(in the rows, 128 means zero)
A state moves one step at a time under one of 8 hidden systems, and each row is a state written as 18 numbers. Each run below is a few steps of one system.
run 1, S, 11 rows:
[[113 114 172 143 180 169 132 175 179 132 148  85  99 131 125 120 111 136]
 [140  97 118 105 204 138 151 155 141 167 111  91  86 148 104 107 161 145]
 [156 101 120  88 152 130 128 147 139 102  93  73 126 147 134  49 147 156]
 [ 89  77 127 131 147 106 139 139 126 128 124 110 125 108 154  39 148 103]
 [119 114 106 106 135  69 160 116  85 133 101 172  91 112 122  71 138 133]
 [157 129 152 103 113 105 124  85  92  94  86 170 156 101 146  84 110 121]
 [112  93 128 158 121  98 106  92  82 121 119 165 154  76 166 154 109  98]
 [126 117 114 138  81 105 113  99 101 108 120 177  96 103 104 191  93 150]
 [128 123 163 118  88 171  97  88 149 122 106 157 163 124  93 186  89 118]
 [ 90 113 107 138 129 154 105 131 154 145 113 132 177 143 122 223 136 126]
 [111 142 117 125  91 143 132 149 181  94 143 117 121 169 108 195 167 171]]
run 2, X, 11 rows:
[[ 61 119 148  81 139 141 147 164 172 117 147 107 103 133 164 108 120 162]
 [ 99 116 183 101 188 129 165 134 134 146 125 141 109 162 121 111 186 128]
 [178 113 126 127 182 108 118  96 117 114  93 101 139 159 134  93 199 137]
 [130  95  78 119 115  96  86 120 118  82 134  98 131 107 123  68 154 104]
 [ 80 120  98 119  98  91 121 136 100 134 122 175 111 116  70  84 104  99]
 [130 159 140 132 131 115 135 116 112 131  59 208 162 124 108 123  79 128]
 [154 126 124 142 149 126 120 124 129  98 101 163 178  73 171 191 114 108]
 [144  83 110 160  95 135 136 131 113 124 154 127  99  89 123 216 137 125]
 [140 108 142 157  58 178 125 101 142 160 131 102 110 155  86 161 107 153]
 [ 96 151 119 114 106 180 110 111 186 161 126  91 176 164 157 139 105 147]
 [ 73 160 126  92 129 124 161 160 160 116 158 124 131 152 188 153 163 161]]
run 3, Y (11 x 18):
[[161 116 122  69 105 140 108 136  72 115 152 129 156 102 120 161 135  89]
 [112 107 113 201  83 107 113 153  79 133  98 137 140 145 108 143  97 148]
 [127 154 137 166 123 135 125 103 209  98 109 168 124 107 101 144  97 127]
 [161 133 125  72 143 177 152 137 158 147 146 129 161 103 136 194 156  89]
 [143 113 120 164  82 136 160 159  91 149 124  91 130 169 154 154 153 173]
 [108 137 141 197  93 131 121  99 191 115 145 100 108 143 129  80 127 139]
 [113 163  97  65 161 150 120 105 178 167 165 120 133 125 125 119 145  90]
 [130 163 133  81 120 118 150 171  65 143 128 124 140 180 160 121 142 169]
 [104 140 181 207 143  91 115 139 113  92 145 127 108 142 145  77 125 137]
 [142 142 102 121 200 109  95  98 156 129 157 133  80  89 103 127 127  99]
 [187 136 118  52 118 136 122 150  66 123 118 123 127 120 116 137 101 142]]
run 4, S, 11 rows:
[[124 168 127 103 126 166 120 111 171 165  96 133 163 135 112  77  64 120]
 [ 92 145 119 105 182 123 152 169 134 140 114 138 162 118 204 149 117 143]
 [145 119 176 130 139 108 166 137 120  91 145 127  64 136 162 154 162 183]
 [171  89 171 135 146 148  99  55 125 144 141  95 106 129  98 105 157 101]
 [115 102  56 105 138 118  65 120  98 152 122  90 147 130 118 103 113 116]
 [ 67 142 127 108  88 106 121 187 125  83 123 150 124 135 123  94  81 153]
 [101 144 194 140 157 122 169 135 134 125 110 198 130 130 104 130 144 102]
 [202 128 106 126 171 112 138 106 110 116  92 143 148 120 132 176 182 127]
 [165  86 104 145  68 142 101 125 133  76 142  78 139  93 150 136 131 128]
 [ 70  98 110 166  68 141 136 124 141 179 150 128 102 114  94 111  94 102]
 [116 187 104  95 129 128 150 114 149 170  84 176 139 160 106 130  98 155]]
run 5, A:
[[154  80  95 170 149 114 114  80 123 152  75 133 139 132  85 127 159 111]
 [154 124  68  76  95 146  96  98 160 104 107 112 168  97 146 141 112 128]
 [ 74 105 135 116  49 149 141 172 106 131 141 144 149 117 128 150  91 119]
 [115 145 139 191 104 114 164 111 128 151  88 183 133 167  99 160 141 150]
 [171 156 138 115 139 146 137  63 171 118 119 129 176 128 180 170 177 126]
 [116 115 123 110  98 140 115 142  95 136 197  85 133 131 174 172 162 125]
 [117 163 138 171  76 118 117 130 111 136 170 124  78 187  74 122 128 158]
 [122 204 157 132 163 138 104 100 184 118 139 151 161 155 116 109 134 100]
 [126 166 118  96 189 113 132 189 109 113 154 126 151 121 182 148 145 123]
 [173 127 154 162 118 108 161 181  91  93 157 107  64 129 114 107 136 155]
 [155 116 143 173 161 144 116 102 160 151 142 107 111 113  83  72 135  76]]
run 6, V, 11 rows:
[[113 135 178 138  96 169 167 111 172 146 126 111 168 164 179 128 153 143]
 [ 96 139 115 133 171 115 148 103 162 161 163 102 122 153 185 137 198 138]
 [119 152 130  71 119 109 113 103 120 111 165  95  99 175 149  90 171 166]
 [ 89 143 162 128 139 111  71 118  86 118 160 114 154 158 142  63 131 102]
 [107 166 108 146 196  66  83 153  99 106 135 157 110 124 124 107 109 128]
 [173 153 156  96 139 109 114 157  97  66 130 162 104  94  95 110  91 123]
 [177  95 149 162 145 146 120 162  82 133 126 129 132  82  99 129  97  77]
 [176  99  86 190 130 130 134 148 141 131  90 122  94  98  95 153  92 151]
 [148 100 135 118  84 183 154 117 197 128 104 120 122  89 108 132  84 128]
 [ 98  75 127 111 129 178 175 134 158 199 103 114 146 121 146 151 129 123]
 [108 104 126 124 116 125 171 100 151 144  87 122 123 172 163 143 170 196]]
run 7, Y:
[[138 150  84 167 140 110  96 128 105 135 165 103 161 128 178 188 159 119]
 [120 168 110 164  62 109 124 155 137  96 173 127  73 141 107 141 101 169]
 [137 171 177 140 131 172 114 128 149 153 162 135 134 140  73 107 100  78]
 [155 173 101 130 196 140 121 156 133 161 105 110 163 150 157 160 115 146]
 [149 142 151 140 120 127 160 194 144  75 143  98  94 122 170 124 114 180]
 [136  89 156 155 154 151 141 145 142 159 170  89  78 111  94  81 136  90]
 [170 128  84  92 173 132 120  98 126 180  82  97 122 146 126  89 122 156]
 [119 121 137  81 116 125 125 160 123  82 105 113 154 114 186  68  95 152]
 [ 60  75 140 136 164 105 146 160 119 147 137 149  97  98 121 102 128  94]
 [160 112 134  94 162 105 143  70 104 142  83 164  91 134 100 130 151 156]
 [160  96 146 101 110 129  88  89  97  75 112 116 176  98 168 123 131 116]]
run 8, R, 11 rows:
[[138 187 106  80  89 140 102 173 139  84 139 112 171 153 125 107 115 135]
 [ 90 150 143 163 134 122 152 212 123 117 166 138 143 121 125 113 131  83]
 [180 165 138 161 163 109 195 156 137 126 121 153  85 135 110 130 163 144]
 [219 143 126 110 126 144 142 107 131 119 138  92 133  96 163  90 135 117]
 [125  99  82 146 125 125 119 149  95 171 160  87  95  83 155  91  83 112]
 [107 140 146 138 130 125 146 132 147 151 117 147  59 127 109  92  55 173]
 [129 137 192  86 193 161 121  89 157 141 114 137 146 118 165 112 103 121]
 [119  60 128  94 182 121 118 134  90 133 116 103 126 108 176 169 144 146]
 [121  60 150 133  91 122 102 112 112  90 115 105  80 145  86 124 138 168]
 [106 113 126 123 144 140  68  74 154 139 109 123 158 149  69  94 143  88]
 [ 96 134  71  84 144 113 115 149 124 129  66 159 188 144 122 146 125 136]]
run 9, Q:
[[136 199  97 161 154  79 106 101 156  98 167 159  85 127 117 139 137 136]
 [187 168 141  77 120 161 122 128 121 120 173 128 140  93 122 133 113  84]
 [141 111 118 179 111 136 115 183  68 158 143 107 125 115 126 151  81 125]
 [125 136 123 192 151 120 102 137 182 100 126 126  79 111 111 143  80 162]
 [151 121 148  73 180 186 142 132 190 140 132 110 131  93 130 132 118 102]
 [143  77 125 107 136 155 159 182  89 165 103  79 129 140 155 124 127 161]
 [101  88 151 185 125 110 116 120 149  99 103  99 101 153 138  89 137 175]
 [ 97 115 126  84 179 129 129  86 179 143 131 128 126 121 121  84 174  90]
 [136 124 111  45 118 116 155 135  66 153 104 132 136 148 141  91 143 143]
 [109 122 161 181  90  84 107 116  74  87 111 153 143 141 137  89 122 135]
 [104 139 107 145 164  90 108  79 147 120 138 186 123  96 105 151 151  81]]
run 10, E:
[[160 137 161  87 177 138 101 154 104 108 188  84  95 123 144 114 138 120]
 [136 115 138 136 153 114  98 183  68 126 139  94  85 146  94  80  98 144]
 [140 138 142 157 181 123  96 155 144 110  97 128 115 114  96  63  68 127]
 [145 106 119  98 200 137 131 170 150 118  98 140 139  63 134 114  94  92]
 [153  58 116 122 134 122 174 174  95 126  72 137 117  85 125 122 117 131]
 [138  60 125 173 111 131 144  88 145 137  64 130 134 102 117  93 119 121]
 [103  83  85  91 126 142 130  65 176 159  94 132 145  94 150 122 127 111]
 [ 83  97 119  60  75 129 154 107 118 137  98 158 148 127 158 151 128 157]
 [ 71 115 169 150  89 112 126  78 113 124 114 167 152 168 137 159 159 140]
 [111 154 121 120 136 105  98  54 148 116 145 157 135 155 118 177 188 124]
 [139 161 120  73  77 124  98 115 111  79 170 134 136 148 110 171 166 126]]
run 11, Q (11 x 18):
[[130 145 112  71  77 141 166 182 145 107 126 115 110 171  99 122 146 176]
 [131 155 172 181 109 149 148 145 145 124 123 113 175 167 131  69 149 108]
 [117 154  51 165 173  82 134 133 151 143 151 117 129 118 171 116 171 117]
 [160 155 122  89  79 112 152 128 123  93 178 123  74 103 144  94 129 143]
 [133 130 171 171 113 144 132 115  87 180 164 133 121 111 125  85  96  78]
 [126 148  84 159 183  89  90 105 111 158 127 138  95 105 157 142  75 153]
 [144 126 168  70 134 144  99 120 140  75 146 136 103  82 142 148  82 139]
 [124  75 186 124 158 168 133 154  90 167 127 127 128 124  98 162 121  96]
 [145 102 104 151 167 118 101 129 129 130  65 110 112 161 101 152 121 191]
 [119  96 141  85 126 158 100 116 195  68 104 104 166 124 119 107 145 118]
 [ 84  87 114  90 126 142 175 180 119 164 112 135 156 146 107 119 174  98]]
run 12, R, 11 rows:
[[162 150  85 160  53 129 155 129 150 118 108 146 120  91 121 108  79 135]
 [115 152 135 156 109 156 164 109 170 177 144 153 144  82 157 124  83  88]
 [129 142 134 134 142 142 181 114 135 188 130 138 109 120 189 183 109 167]
 [138 122 176 123 105 155 125  87 140 124 167  87  99 135 188 156 130 173]
 [ 90 106 142 121 150 141  79  94 127 162 193  75  97 151 135 138 155 121]
 [ 98 146 127  81 151 119  89 141 111 132 134 109 103 197  94 128 135 174]
 [109 149 171  94 151 125  83 167 123  63 124 122 167 164 113  92 137 125]
 [121 116 121 135 183  94 124 185 110  88 120 147 143 121 100 125 178  87]
 [193 120 107 124 117 105 160 156 109  88  87 150 115 119  73 109 155 126]
 [184 119 102 159  98 136 130 119 129 128 104 126 165  85 115  75 106  78]
 [124 127  64 167 120 117 156 134 143 175 105 151 123  75 144 121  73 116]]
run 13, E, 11 rows:
[[159 106  86  66  90 125 117 130 126  71 134 126 131  89 137 172 143 133]
 [ 86  88 139 162  41 140 126 154 101 128 143 130 135 139  86 131 121 110]
 [104 174  96 173 130 132 123  98 174 171 102 159 154 160  92 139 118 121]
 [161 186 112  87 126 145 154 132 176  96 133 143 168 116 177 180 148 136]
 [124 106 150 150  87 132 162 170  93 122 179 103 123 135 157 165 182 124]
 [134 147 119 191 112 116 130  97 128 170 150 106  83 183  91  98 155 146]
 [156 196 126  91 140 155  98  92 174 129 153 104 145 137 151  91 105 129]
 [101 139 140  94 144 130 121 196  89 124 175 107 133 116 183 139 109 132]
 [121 135 169 186 153  96 151 165  91 131 126 145  69 157 104 112 119 161]
 [191 142 161 143 191 139 105  84 157 120 118 122 118 112 107 101 126 106]
 [160  86  87  66 159 141 100 152 110 123 132  81 134  78 150 128 111 114]]
run 14, A, 11 rows:
[[190 192 131 149 151 125 148 141 106 140 159 144 141  89 177 141 106  99]
 [184 145 142 183 139 141 133 152  98 154 173  99  92  99 159 145  86 132]
 [154 139 146 177 162 161 115 120 160 169 157  96  74 115 115 135  74 138]
 [120 134 142 101 196 174 116 135 178 169 130  94 106 130 134 135  81 150]
 [ 95 101 156  97 178 145 132 178 147 124 111  91 100 152 146 117 110 185]
 [ 91  72 156 121 164 120 139 146 155 103 106 106  88 149 111  90 164 160]
 [106  76 107  77 161 112 126 106 145 116 101 113 116 134 104  75 185 118]
 [111  92  82  62 105  99 114 125 101 102  99 123 142 121 124  68 141 122]
 [ 98 108 107 133  71  84 121 131  96  92  99 171 145 104 115  81 109 111]
 [131 130 110 145 104  96 143  96 106 128  92 206 156  85 117 141 117  91]
 [181 128 118 126 103 134 136  91  88 139 101 162 168  90 155 182 112 113]]
run 15, X:
[[174 154 122  77 129 122 120 132 107 103 124 162 139 124  60 104 149  82]
 [157 122  90 151 119 114 117 178  71 128  91 132 168 115 113 110  97 107]
 [125 136 102 203 114 108 131 156 154 102 113 157 115  79 127 131  67 127]
 [152 129 138 112 123 166 164 114 166 155 129 167 111  69 110 173  88 100]
 [164  93 140 112 120 173 165 126 104 187 102 104 141 121 164 172 111 152]
 [111  89 143 185 112 143 121 110 156 129 136  74 117 132 193 144 125 169]
 [ 82 124 138 103 128 144 118  76 185 147 180 106  86 144 129 136 157 133]
 [115 140 148  44 128 136 134 110 104 152 128 117 134 194 125 111 171 155]
 [103 141 150 137 148  97  96 144 103  83 119 111 170 180 159  87 169 141]
 [110 160 104 152 162  75  98 131 141  75 161 152 112 126 102 114 173  95]
 [178 157 108  87 114 113 135 147  94 111 120 170 116 124  54 112 133 102]]
run 16, V (11 x 18):
[[154 138 156 107 115 107  94 100  55 122 141 145  87 156  95 157 119 163]
 [146 132 157 166 135 145  46 102 115  95 131 119 175 126 116 158 103 105]
 [110 129  95 144 164 132  95 187 161 101 146 128 120 101  94 195 110 115]
 [153 136 162  98 100 168 159 190 144 105 117 133 110 152  57 147 122 144]
 [168 125 148 162 138 177 161 152 156 145  96 105 187 150 120 121 160  99]
 [146 129  53 152 137 121 166 150 189 128 120  92 125 119 161 121 171 144]
 [116 132 123  94  59 139 173 125 156 136 154 106 100 132 138  63 137 135]
 [ 93 140 137 137 135 126 146  98 101 206 125 130 145 148 162  66 120 115]
 [119 161 108 126 165  73 119  89 112 120 112 150 116 121 201 118 114 178]
 [120 124 176  96 121 106 104  97  95  85 181 146  98  88 160 131 117 117]
 [121  98 156 145 160 120  79 118  55 161 157 128  95 128  94 153 115 111]]

Name the system that made each run.
run 17:
[[122 108 105 106 157 128 175 152 140 160 161 149  89  93 107 163 168  87]
 [190 134 127  94 111 148 155 124  94 166  91  95 123 165 113  76 128 162]]
 => A
run 18:
[[122 140  99 153  83 122  85 112 126 140 136 112 107 127  92  56  66 124]
 [ 92 177 126 112 148 144 115 144 163 145 128 164 153  93 147 119  46 106]]
 => E
run 19:
[[149  99 129 148  51 121 162 149  72 112 121 111 138 137 162 124 149 156]
 [ 87 127 128 215 111 118 110  71 164 158 154 115 113 142 129 100 132 118]]
 => E
run 20:
[[112 142  62 188 116  92 118 133 130 152 159  96  79 138 150 119 116 168]
 [122 180 155  77 118 145 133 120 168 125 161 141  88 118 113  79  82 128]]
 => S
run 21:
[[187 182 163 175 117 147 146 115 163 120 170  96  97 136 145  98 129 143]
 [142 153  93 108 183 142 121 134 143 173 185  81 109 101 170 110 122 106]]
 => R
run 22, 2 rows:
[[139 103  89 159 173 134 104 169 165 107 116 100 162 100 101 106 144  75]
 [133 100  70 115 103 118 181 207 137 117 113 126 108  96 105 110 133 123]]
 => S
run 23 (2 x 18):
[[150 157 150  81  89 164  86 116 139  96 172  93 162 136 123 100 129  98]
 [ 81 155  96 130 145 109 115 192  83 166 165 123 130 153 131 126 119 120]]
 => X
run 24, 2 rows:
[[100 103 124 130  89 133  93  72 165 108  90 129 152 172  75 130 158 138]
 [ 90 138  84  81  97 130 111 115 152 118 106 146 201 159 117 149 167 110]]
 => X
run 25, 2 rows:
[[105 136  89 154  72 101  84 131 101  87 171 130 142 132 130 183 149 124]
 [137 185 141 135  72 131 136 130 125 114 159 180 124 145  66 165 132 104]]
 => A
run 26, 2 rows:
[[133 115 144  97 166 104 145 112 117 103  88 165 168 116 130  83 176  85]
 [162  94  72 123 124  86 119 132  69 107 114 122 146  93 155 118 151 116]]
 => A
run 27, 2 rows:
[[ 97 109 195 104 131 146 145 190  91 120 133 144 153 152  99 128 144 100]
 [148 137 100 183 177  88 119 126 110 129  81 141 144 166  99 118 174 131]]
 => E
run 28 (2 x 18):
[[128 132 114 119 120 142 105 114  94 172 155 102 162 100 175  83  92  84]
 [111 157  98 180 113  89 114 142 104 140 137 151  86 117 146 134  55 168]]
 => A
